One turn moves every row onto another: examples first, then more rows asked
Lim: [-37 1 18 5 -25 -21 40 -65 32 0 34 1 -45 -7 4 6 19 -3 -30 -24 27 -28 4]
Bekul: [-39 -40 19 16 6 15 16 -9 -5 13 9 10 -31 2 13 -2 30 -4 -29 12 -6 -11 10]
Matuk: [-46 5 -2 -11 4 -38 34 -47 11 21 18 -5 -3 -16 -15 27 11 -22 -26 15 21 -22 3]
tofik: [-21 6 1 -25 -26 -5 55 -22 28 30 18 11 -8 -25 -7 20 16 -21 -42 -29 22 3 5]
romu: [-34 -5 40 -12 -12 -45 39 -35 8 10 -9 -18 -31 -7 -16 24 40 9 -27 -9 -12 -1 -6]
vir: [-45 -16 13 22 -40 -21 34 -40 -5 14 37 -6 -57 -39 -6 8 5 -1 -46 -28 36 10 6]
kiru: [-46 -7 8 -14 8 -5 14 -12 -21 28 1 -5 -51 -18 -25 2 -1 -43 -46 -3 20 -16 14]
geg: [-5 2 39 7 -14 -20 39 -38 9 32 28 -8 -30 -13 -23 16 0 0 -44 -3 -9 37 9]
Sogof: [-18 -14 8 -12 -2 -24 29 -36 16 39 -16 1 -25 0 11 2 33 -14 -39 -16 -2 30 3]
Kof: [-5 -9 26 23 -17 -2 26 -30 -3 23 12 5 -21 -5 -16 0 18 6 -42 -4 -23 34 6]
dila: [-53 2 -4 -2 4 -2 54 -32 19 2 20 0 -45 -21 5 35 15 16 -43 -12 18 -9 -23]
Veke: [8 2 18 36 -20 17 33 -31 -9 32 -2 -8 -41 9 -5 14 17 -13 -29 -15 11 -28 4]
tof: [-19 -7 -5 -12 -24 18 34 -34 10 31 10 11 0 -28 -24 14 19 -31 -48 -30 21 -6 -5]
bes: [-31 -13 38 -5 -13 -13 45 -58 15 -8 41 -24 -46 -5 1 8 18 0 -45 -4 4 -22 18]
sero: [-29 -24 27 23 -9 -19 30 -16 -33 20 8 -12 -49 -26 -28 29 36 5 -31 -16 28 -16 -24]
Pibi: [-68 -3 8 14 5 -6 26 -10 -18 13 9 24 -33 -32 -5 11 28 -5 -43 17 23 -15 13]
Ruvim: [-29 -12 17 13 -19 19 -2 -42 -7 23 -8 2 -43 -15 -33 28 17 -11 -27 -20 30 -32 -16]
sosek: [-2 15 -8 -13 -2 -4 35 -40 4 35 -6 -23 -25 -13 -28 19 -3 -23 -42 2 1 -7 -1]
zos: [-17 -5 14 13 -8 -29 14 3 -21 17 -10 -4 -56 6 8 4 21 -11 -21 -22 19 5 -10]
Gel: [-42 -8 18 13 -29 -1 56 -13 -5 -8 32 -17 -46 -44 9 4 3 -4 -56 -14 19 -5 7]
pepan: [-16 -32 37 24 7 23 37 -16 4 19 24 7 -47 -14 4 1 28 9 -37 17 3 -10 11]
rifa: [-24 4 35 7 -25 -33 -2 -32 -9 14 -3 -15 -39 5 -31 17 -5 -12 -20 -16 -2 7 -8]
kezik: [-36 2 44 18 -33 -5 50 -32 2 16 9 16 -19 -20 -4 -2 42 -5 -53 -9 -8 0 35]
zipen: [-22 -9 19 11 -18 24 15 -44 12 31 8 19 -48 -28 -18 23 31 -5 -36 -19 50 -25 -3]
zila: [-39 -2 40 2 -17 -36 -4 -35 2 19 4 -15 -60 -13 -22 27 -7 -11 -18 -8 29 -4 -1]
Levuf: [-8 -8 21 29 -28 -11 50 -49 -10 34 34 -7 -7 -22 -25 19 22 -24 -37 -18 31 -24 6]
Muroz: [-49 -21 11 -5 4 -11 38 -51 4 16 34 -13 -59 -17 -13 40 16 23 -46 -5 12 13 -7]
Lud: [-47 -20 5 -29 -7 -19 26 -3 7 12 12 -2 -7 -5 4 3 8 -40 -26 -12 6 -13 8]
poda: [-37 -27 26 6 -4 18 25 -43 2 44 -1 15 -37 -2 2 -5 32 -34 -53 -15 10 -10 31]
vesas: [-48 -21 19 -20 -4 -23 35 11 13 6 11 -9 -37 -15 15 8 5 -21 -16 2 15 -24 7]

Muroz -> bes
Veke -> zos
zipen -> zila
Now these:
Bekul -> Lud
Levuf -> sero

One turn moves every row onto another: examples first, then more rows asked
Nodo: [17 -10 37 -28 -20 -3 -49 52 -9 -2 6 31 -6 -10 21 2 5 27 -34]
zet: [10 -15 53 -8 29 -9 -7 13 5 15 32 4 -9 -23 35 4 -20 26 11]
maveb: [-3 -17 28 9 -1 -14 -13 44 -10 4 18 23 4 -13 55 -7 -14 34 -12]
dutid: [21 -3 49 -37 9 27 -27 38 -1 12 20 25 -18 0 11 21 16 -6 -28]
sivum: [24 -13 31 -27 -17 -16 5 38 -22 4 54 37 -10 2 45 32 -5 12 -5]
Niti: [23 -45 34 -30 -2 22 7 18 -10 33 24 37 -39 -16 22 24 -26 18 -12]
teg: [32 -53 27 7 4 -10 -31 29 4 -7 11 17 -23 4 2 2 -33 35 -7]
rodez: [-9 1 44 -9 4 23 -8 28 -12 4 38 11 0 -38 31 5 6 31 13]
Pida: [25 -3 13 -17 -16 -6 -54 29 -31 0 11 4 -25 -13 10 22 -23 -4 6]
Tem: [21 -39 38 5 -4 19 -20 12 -1 -6 23 2 -20 21 2 11 -28 1 8]
vimok: [29 -19 58 -54 -2 5 -46 26 4 1 32 8 -1 -13 23 -1 -8 16 -1]
nutob: [-6 -1 48 16 13 10 1 25 -14 26 15 19 -11 2 31 24 1 7 -13]
tesov: [4 8 46 -12 -30 -16 -6 32 -12 -3 38 4 -29 -14 9 33 -6 16 8]
Pigak: [27 -42 8 10 4 14 -13 29 -5 -10 19 35 -21 19 19 9 -19 2 -23]
Nipi: [5 -1 36 -6 11 12 -7 16 -26 17 35 40 -1 -33 38 19 11 32 -10]
Zare: [6 -34 25 -27 -36 16 -7 15 -8 3 29 19 -30 -28 32 -2 -39 17 2]
Lup: [-4 -39 36 -9 -32 23 -4 52 -10 23 3 23 -37 -15 13 14 -24 34 -12]
Loke: [0 -17 52 -5 6 10 -13 45 -22 21 26 26 8 -28 33 13 6 56 3]
kilun: [20 -19 43 -24 4 -20 4 68 5 8 35 21 -29 -17 16 29 -4 40 0]
mivem: [30 -24 22 9 -9 18 -17 12 -8 5 41 12 13 8 2 6 -23 15 21]
duvat: [29 -35 24 -45 6 9 -29 34 -31 2 14 30 -51 -11 25 35 -8 0 -4]
gonis: [28 -5 21 -4 -6 36 -39 17 -20 2 26 48 -11 -8 30 49 -6 35 -10]
Vibut: [13 -33 26 -46 -15 12 -37 42 -25 -17 19 7 -42 -14 30 17 -17 0 16]
puz: [18 -1 30 -14 4 46 -36 25 9 -14 33 14 -21 -26 15 31 -13 33 17]
dizo: [44 -33 17 -37 9 4 -38 47 -31 18 27 23 -8 10 33 26 -23 -4 7]
sovi: [27 -20 16 -22 18 8 -36 76 -7 8 6 6 -33 -11 3 20 -16 8 5]
nure: [37 -27 3 12 17 22 -1 36 0 8 34 38 -1 3 3 9 -9 15 -5]
pasen: [25 -29 31 -14 -1 33 -41 55 -2 -3 25 31 0 -9 32 30 -15 61 9]
rago: [29 -23 16 22 -4 -2 -24 33 -2 5 15 22 -2 -9 -15 6 -18 43 1]
bag: [15 -41 35 -34 -12 5 -40 61 -33 2 -1 19 -44 -5 19 31 -10 20 2]

rodez -> duvat
Zare -> gonis
Now these:
nure -> teg
dizo -> maveb
sivum -> Nodo

